50 stands for zero in the data rows.
Each row below has a hidden score, from 0 to 20, with 10 about the middle. What is it? The score is a weighted sum of the row's numbers plus the product of two more (or one squared), each taken from its middle value.
np.array([63, 59, 66, 67, 77, 91, 95, 49, 56, 33, 81, 54, 49, 59, 23, 44]) >> 9
np.array([48, 65, 51, 34, 50, 62, 64, 66, 75, 48, 43, 33, 52, 69, 58, 30]) >> 8
np.array([33, 63, 21, 23, 26, 8, 9, 78, 35, 54, 54, 36, 76, 73, 43, 44]) >> 6
np.array([62, 61, 38, 30, 28, 22, 32, 68, 39, 43, 28, 34, 44, 63, 55, 43]) >> 7
np.array([45, 81, 61, 30, 29, 59, 40, 86, 67, 34, 61, 14, 39, 63, 54, 45]) >> 6
np.array([37, 45, 40, 52, 39, 52, 47, 37, 54, 52, 27, 66, 50, 64, 48, 65]) >> 9
np.array([33, 64, 60, 28, 41, 21, 62, 64, 37, 62, 55, 68, 67, 56, 49, 37]) >> 17
np.array([83, 30, 36, 72, 66, 62, 59, 43, 35, 32, 55, 63, 48, 38, 54, 49]) >> 6
np.array([58, 45, 51, 67, 61, 56, 35, 61, 57, 86, 69, 49, 16, 19, 50, 70]) >> 6
np.array([37, 39, 76, 78, 59, 72, 41, 24, 51, 59, 64, 38, 34, 25, 39, 73]) >> 18
np.array([22, 99, 73, 18, 20, 33, 46, 77, 54, 36, 56, 39, 39, 57, 52, 55]) >> 9
np.array([20, 57, 61, 29, 32, 28, 37, 50, 45, 57, 47, 53, 67, 64, 32, 47]) >> 12
np.array([37, 49, 56, 48, 58, 35, 54, 45, 55, 75, 38, 54, 48, 19, 71, 58]) >> 15
np.array([50, 51, 63, 50, 74, 80, 78, 55, 78, 22, 56, 26, 73, 58, 44, 23]) >> 7
np.array([61, 38, 55, 60, 66, 68, 65, 34, 50, 38, 35, 51, 52, 57, 41, 36]) >> 9
np.array([49, 54, 51, 43, 48, 43, 52, 77, 41, 49, 67, 51, 62, 51, 40, 41]) >> 12
np.array([20, 80, 53, 31, 28, 59, 42, 63, 62, 35, 55, 35, 57, 74, 37, 54]) >> 8
np.array([42, 55, 57, 36, 61, 61, 72, 46, 74, 19, 37, 26, 76, 62, 57, 32]) >> 8
np.array([12, 59, 48, 24, 35, 27, 41, 50, 50, 49, 32, 34, 76, 74, 36, 44]) >> 13
np.array([49, 35, 57, 66, 77, 64, 51, 58, 63, 71, 63, 34, 47, 15, 58, 54]) >> 10
np.array([53, 77, 43, 29, 41, 45, 57, 78, 55, 29, 54, 16, 52, 68, 54, 43]) >> 7
np.array([27, 93, 59, 13, 20, 40, 41, 90, 65, 40, 51, 42, 56, 52, 63, 46]) >> 6
np.array([35, 91, 63, 30, 32, 53, 55, 81, 61, 48, 65, 53, 38, 57, 44, 53]) >> 6
np.array([39, 53, 74, 53, 59, 51, 73, 25, 42, 43, 44, 70, 42, 51, 30, 50]) >> 12
np.array([37, 59, 66, 39, 62, 62, 77, 45, 68, 20, 49, 36, 75, 57, 50, 37]) >> 10
np.array([42, 55, 62, 52, 39, 57, 41, 57, 35, 40, 64, 35, 51, 64, 18, 55]) >> 11
np.array([63, 51, 9, 42, 37, 29, 41, 72, 45, 65, 39, 67, 47, 60, 72, 51]) >> 7
np.array([46, 60, 44, 47, 36, 34, 33, 62, 18, 40, 68, 42, 56, 67, 23, 58]) >> 11
np.array([47, 50, 58, 56, 45, 44, 30, 61, 57, 79, 69, 56, 27, 7, 62, 72]) >> 6
np.array([33, 36, 55, 67, 70, 51, 43, 34, 41, 66, 66, 50, 60, 29, 47, 64]) >> 13
np.array([46, 49, 44, 55, 57, 39, 36, 67, 52, 80, 72, 48, 42, 13, 65, 65]) >> 9
np.array([55, 65, 54, 34, 26, 36, 23, 74, 47, 52, 49, 34, 37, 59, 49, 47]) >> 8
np.array([46, 52, 72, 64, 56, 47, 49, 43, 43, 64, 53, 49, 23, 18, 54, 71]) >> 17
np.array([57, 44, 37, 51, 65, 37, 65, 54, 28, 39, 67, 57, 74, 51, 41, 38]) >> 11
np.array([65, 52, 57, 49, 44, 46, 47, 68, 37, 54, 71, 48, 42, 52, 36, 46]) >> 14
np.array([51, 40, 67, 57, 59, 52, 42, 49, 65, 80, 47, 55, 37, 12, 70, 52]) >> 10
np.array([64, 42, 46, 50, 58, 36, 62, 52, 36, 52, 71, 65, 62, 50, 38, 38]) >> 14
np.array([25, 79, 65, 36, 24, 67, 36, 70, 60, 26, 67, 12, 49, 69, 35, 58]) >> 8
np.array([37, 43, 55, 68, 55, 62, 26, 37, 54, 75, 59, 46, 32, 30, 43, 73]) >> 11
np.array([57, 49, 27, 43, 42, 26, 58, 60, 40, 67, 44, 79, 43, 52, 63, 57]) >> 10
np.array([26, 81, 49, 38, 35, 59, 48, 71, 49, 41, 78, 40, 57, 70, 28, 59]) >> 9
np.array([57, 26, 70, 83, 61, 78, 29, 33, 53, 64, 75, 28, 27, 25, 41, 68]) >> 9
np.array([51, 27, 69, 75, 54, 74, 31, 24, 64, 76, 47, 51, 23, 25, 43, 68]) >> 8
np.array([47, 53, 55, 61, 59, 39, 39, 55, 35, 72, 81, 42, 31, 24, 56, 74]) >> 12
np.array([78, 57, 43, 52, 59, 68, 68, 56, 48, 14, 56, 27, 56, 67, 46, 32]) >> 6
np.array([53, 25, 30, 73, 76, 58, 38, 34, 49, 67, 51, 28, 48, 42, 46, 62]) >> 12
np.array([73, 45, 23, 43, 36, 27, 44, 66, 35, 54, 41, 56, 44, 53, 73, 51]) >> 10
np.array([37, 54, 59, 36, 33, 34, 60, 56, 58, 65, 36, 84, 51, 39, 70, 43]) >> 11
np.array([37, 56, 55, 36, 30, 33, 32, 47, 27, 44, 48, 47, 55, 67, 35, 49]) >> 12
np.array([65, 41, 27, 40, 52, 27, 48, 46, 46, 42, 33, 48, 72, 64, 55, 28]) >> 6
np.array([7, 72, 49, 23, 44, 44, 52, 63, 67, 29, 51, 13, 86, 71, 43, 42]) >> 11
np.array([70, 57, 47, 52, 66, 74, 72, 54, 50, 10, 58, 21, 58, 63, 48, 31]) >> 7
np.array([38, 46, 60, 52, 35, 57, 39, 41, 50, 45, 38, 49, 43, 55, 45, 70]) >> 10
np.array([52, 48, 59, 64, 57, 56, 35, 55, 64, 84, 59, 50, 15, 20, 51, 68]) >> 6
np.array([30, 42, 64, 69, 64, 57, 50, 21, 51, 74, 48, 54, 35, 34, 37, 74]) >> 19
np.array([63, 42, 57, 67, 51, 59, 20, 62, 61, 70, 63, 18, 13, 23, 58, 66]) >> 6
np.array([58, 50, 37, 45, 75, 60, 73, 61, 61, 23, 64, 23, 83, 64, 51, 31]) >> 11
np.array([41, 32, 41, 68, 73, 50, 38, 40, 42, 65, 65, 40, 63, 31, 49, 60]) >> 11
np.array([51, 43, 37, 47, 52, 32, 69, 31, 37, 40, 29, 91, 71, 42, 67, 43]) >> 11
np.array([87, 22, 25, 71, 71, 64, 60, 42, 41, 32, 47, 47, 53, 49, 61, 42]) >> 7
np.array([63, 40, 37, 66, 71, 48, 51, 51, 49, 78, 50, 48, 32, 30, 58, 60]) >> 12
np.array([42, 55, 73, 54, 41, 41, 29, 45, 51, 67, 52, 42, 16, 20, 62, 79]) >> 9
np.array([71, 57, 49, 52, 57, 66, 69, 64, 60, 25, 68, 52, 65, 50, 46, 32]) >> 4
np.array([36, 51, 39, 43, 46, 42, 41, 52, 36, 48, 51, 41, 56, 69, 24, 59]) >> 9
np.array([48, 47, 35, 50, 37, 37, 43, 49, 30, 45, 46, 55, 52, 59, 46, 69]) >> 11
np.array([32, 73, 59, 37, 40, 36, 53, 67, 41, 66, 57, 67, 45, 60, 35, 47]) >> 12
np.array([52, 68, 36, 26, 43, 48, 51, 88, 67, 42, 51, 27, 72, 63, 67, 21]) >> 6
np.array([56, 41, 55, 72, 74, 56, 51, 55, 39, 62, 69, 29, 31, 18, 49, 64]) >> 17
np.array([68, 32, 22, 61, 71, 45, 75, 28, 37, 43, 31, 77, 61, 54, 60, 42]) >> 11
np.array([77, 31, 0, 45, 52, 24, 57, 42, 39, 40, 17, 74, 80, 58, 82, 33]) >> 7
np.array([22, 73, 56, 34, 38, 54, 52, 73, 54, 36, 77, 40, 76, 58, 39, 41]) >> 9
np.array([30, 68, 46, 39, 46, 56, 53, 60, 47, 16, 66, 7, 74, 75, 37, 48]) >> 13
np.array([42, 85, 39, 17, 24, 39, 37, 99, 63, 39, 56, 31, 60, 57, 64, 38]) >> 4
np.array([26, 85, 61, 15, 33, 30, 65, 71, 53, 41, 45, 58, 70, 57, 63, 32]) >> 11
np.array([35, 89, 62, 29, 32, 53, 54, 80, 66, 47, 58, 48, 38, 58, 46, 52]) >> 6
np.array([54, 41, 16, 25, 45, 13, 48, 56, 55, 66, 13, 64, 75, 63, 93, 27]) >> 17
np.array([44, 61, 58, 29, 35, 26, 47, 54, 39, 53, 34, 47, 47, 63, 51, 35]) >> 12
np.array([38, 34, 47, 52, 45, 38, 17, 34, 55, 69, 32, 46, 53, 29, 62, 53]) >> 9
np.array([47, 55, 54, 42, 41, 33, 65, 50, 33, 57, 49, 72, 44, 49, 64, 59]) >> 17
np.array([42, 56, 41, 41, 45, 33, 73, 50, 44, 64, 30, 80, 43, 57, 55, 60]) >> 13
np.array([29, 67, 81, 41, 32, 79, 49, 52, 70, 24, 56, 17, 49, 67, 36, 49]) >> 8
np.array([71, 30, 17, 61, 72, 46, 74, 31, 38, 43, 31, 73, 61, 57, 62, 39]) >> 10
np.array([31, 47, 61, 52, 37, 56, 54, 34, 50, 60, 42, 80, 42, 53, 42, 67]) >> 11
np.array([47, 49, 36, 34, 39, 18, 56, 62, 46, 67, 39, 78, 60, 48, 71, 43]) >> 12
np.array([66, 48, 70, 66, 59, 67, 65, 42, 21, 25, 68, 63, 50, 43, 31, 46]) >> 11
np.array([20, 74, 57, 30, 34, 51, 52, 49, 61, 20, 41, 10, 66, 82, 44, 48]) >> 14
np.array([95, 12, 47, 88, 80, 68, 52, 14, 47, 53, 49, 47, 36, 31, 61, 52]) >> 9
np.array([44, 58, 55, 33, 43, 34, 55, 66, 45, 61, 52, 61, 67, 55, 52, 31]) >> 15
np.array([77, 16, 50, 79, 81, 59, 56, 23, 56, 63, 54, 58, 48, 21, 58, 55]) >> 10
np.array([67, 45, 58, 73, 55, 61, 24, 66, 51, 71, 81, 25, 16, 18, 52, 70]) >> 7
np.array([29, 52, 46, 47, 36, 37, 60, 31, 38, 54, 33, 84, 52, 62, 43, 75]) >> 13
np.array([37, 57, 64, 48, 37, 57, 40, 55, 38, 39, 56, 35, 49, 62, 19, 55]) >> 11
np.array([95, 10, 69, 99, 86, 94, 62, 13, 50, 53, 70, 56, 27, 20, 45, 60]) >> 16
np.array([51, 85, 34, 21, 29, 31, 32, 92, 51, 34, 60, 14, 48, 67, 59, 44]) >> 4
np.array([26, 69, 53, 23, 22, 52, 34, 63, 74, 33, 38, 30, 70, 65, 55, 34]) >> 5
np.array([65, 32, 18, 49, 63, 35, 66, 36, 38, 37, 25, 76, 80, 51, 75, 35]) >> 9
np.array([70, 43, 51, 60, 62, 53, 55, 46, 24, 28, 60, 45, 54, 56, 38, 40]) >> 10
np.array([13, 61, 65, 39, 42, 46, 54, 38, 40, 48, 44, 49, 54, 67, 21, 62]) >> 15
np.array([90, 4, 47, 90, 97, 74, 62, 10, 58, 76, 54, 61, 36, 30, 54, 48]) >> 18
np.array([40, 65, 54, 31, 29, 36, 34, 63, 59, 62, 31, 51, 39, 64, 45, 41]) >> 6
np.array([49, 44, 18, 44, 34, 35, 24, 70, 43, 55, 54, 58, 68, 64, 57, 51]) >> 10
np.array([60, 52, 12, 39, 34, 29, 40, 69, 51, 64, 32, 66, 46, 61, 73, 48]) >> 6
np.array([27, 56, 56, 41, 36, 53, 39, 43, 48, 42, 30, 46, 51, 63, 33, 51]) >> 13
np.array([72, 56, 64, 58, 66, 91, 72, 51, 51, 7, 56, 29, 54, 58, 47, 32]) >> 8
np.array([82, 29, 23, 68, 72, 60, 76, 36, 45, 50, 40, 77, 53, 54, 55, 43]) >> 8
np.array([71, 42, 58, 53, 54, 44, 51, 37, 30, 40, 52, 53, 50, 56, 46, 37]) >> 15
np.array([63, 23, 63, 84, 60, 78, 24, 38, 51, 65, 80, 28, 25, 25, 38, 69]) >> 8
np.array([55, 48, 59, 43, 63, 66, 65, 46, 81, 31, 47, 35, 72, 59, 58, 20]) >> 11
np.array([79, 35, 39, 59, 69, 44, 50, 46, 30, 42, 63, 41, 60, 65, 46, 30]) >> 18
np.array([50, 64, 53, 42, 56, 52, 76, 56, 56, 27, 62, 50, 68, 58, 48, 43]) >> 8
np.array([40, 45, 46, 49, 30, 46, 48, 54, 42, 56, 57, 81, 58, 46, 51, 60]) >> 11
np.array([65, 30, 55, 56, 56, 53, 26, 52, 75, 76, 36, 40, 36, 16, 76, 48]) >> 9
np.array([58, 50, 48, 39, 42, 39, 45, 75, 47, 63, 58, 57, 61, 56, 48, 32]) >> 17
np.array([35, 63, 70, 38, 40, 44, 62, 49, 58, 60, 30, 67, 40, 58, 37, 47]) >> 10
np.array([65, 30, 18, 39, 47, 24, 52, 31, 52, 48, 9, 76, 73, 54, 84, 30]) >> 7
np.array([56, 45, 49, 51, 57, 47, 61, 47, 50, 44, 51, 54, 63, 51, 41, 34]) >> 8
np.array([29, 72, 43, 37, 38, 49, 53, 60, 56, 36, 56, 34, 59, 77, 34, 57]) >> 10
np.array([22, 99, 46, 6, 17, 16, 44, 89, 50, 39, 47, 51, 65, 58, 64, 43]) >> 9
np.array([40, 72, 61, 18, 30, 51, 49, 74, 80, 39, 32, 34, 60, 60, 70, 28]) >> 9
np.array([53, 48, 37, 50, 49, 32, 24, 52, 56, 80, 36, 45, 24, 29, 71, 66]) >> 7
np.array([63, 48, 62, 53, 67, 82, 75, 39, 73, 33, 44, 41, 54, 67, 50, 28]) >> 12
np.array([51, 83, 13, 21, 39, 27, 45, 93, 49, 46, 52, 30, 59, 76, 61, 37]) >> 7
np.array([31, 62, 72, 39, 63, 62, 83, 44, 66, 21, 54, 42, 72, 53, 46, 40]) >> 10
np.array([54, 41, 35, 50, 61, 33, 75, 33, 31, 40, 35, 94, 74, 44, 66, 42]) >> 11
np.array([56, 35, 28, 57, 45, 53, 44, 48, 45, 60, 50, 64, 49, 64, 49, 60]) >> 12
np.array([50, 40, 38, 44, 50, 32, 66, 28, 43, 38, 16, 87, 71, 44, 72, 41]) >> 10
np.array([79, 26, 30, 72, 70, 67, 74, 35, 43, 45, 47, 80, 50, 45, 51, 47]) >> 7
np.array([64, 41, 20, 46, 49, 24, 68, 37, 33, 43, 27, 91, 73, 50, 73, 41]) >> 10
np.array([73, 17, 75, 91, 88, 78, 65, 5, 48, 49, 57, 53, 35, 18, 51, 60]) >> 12
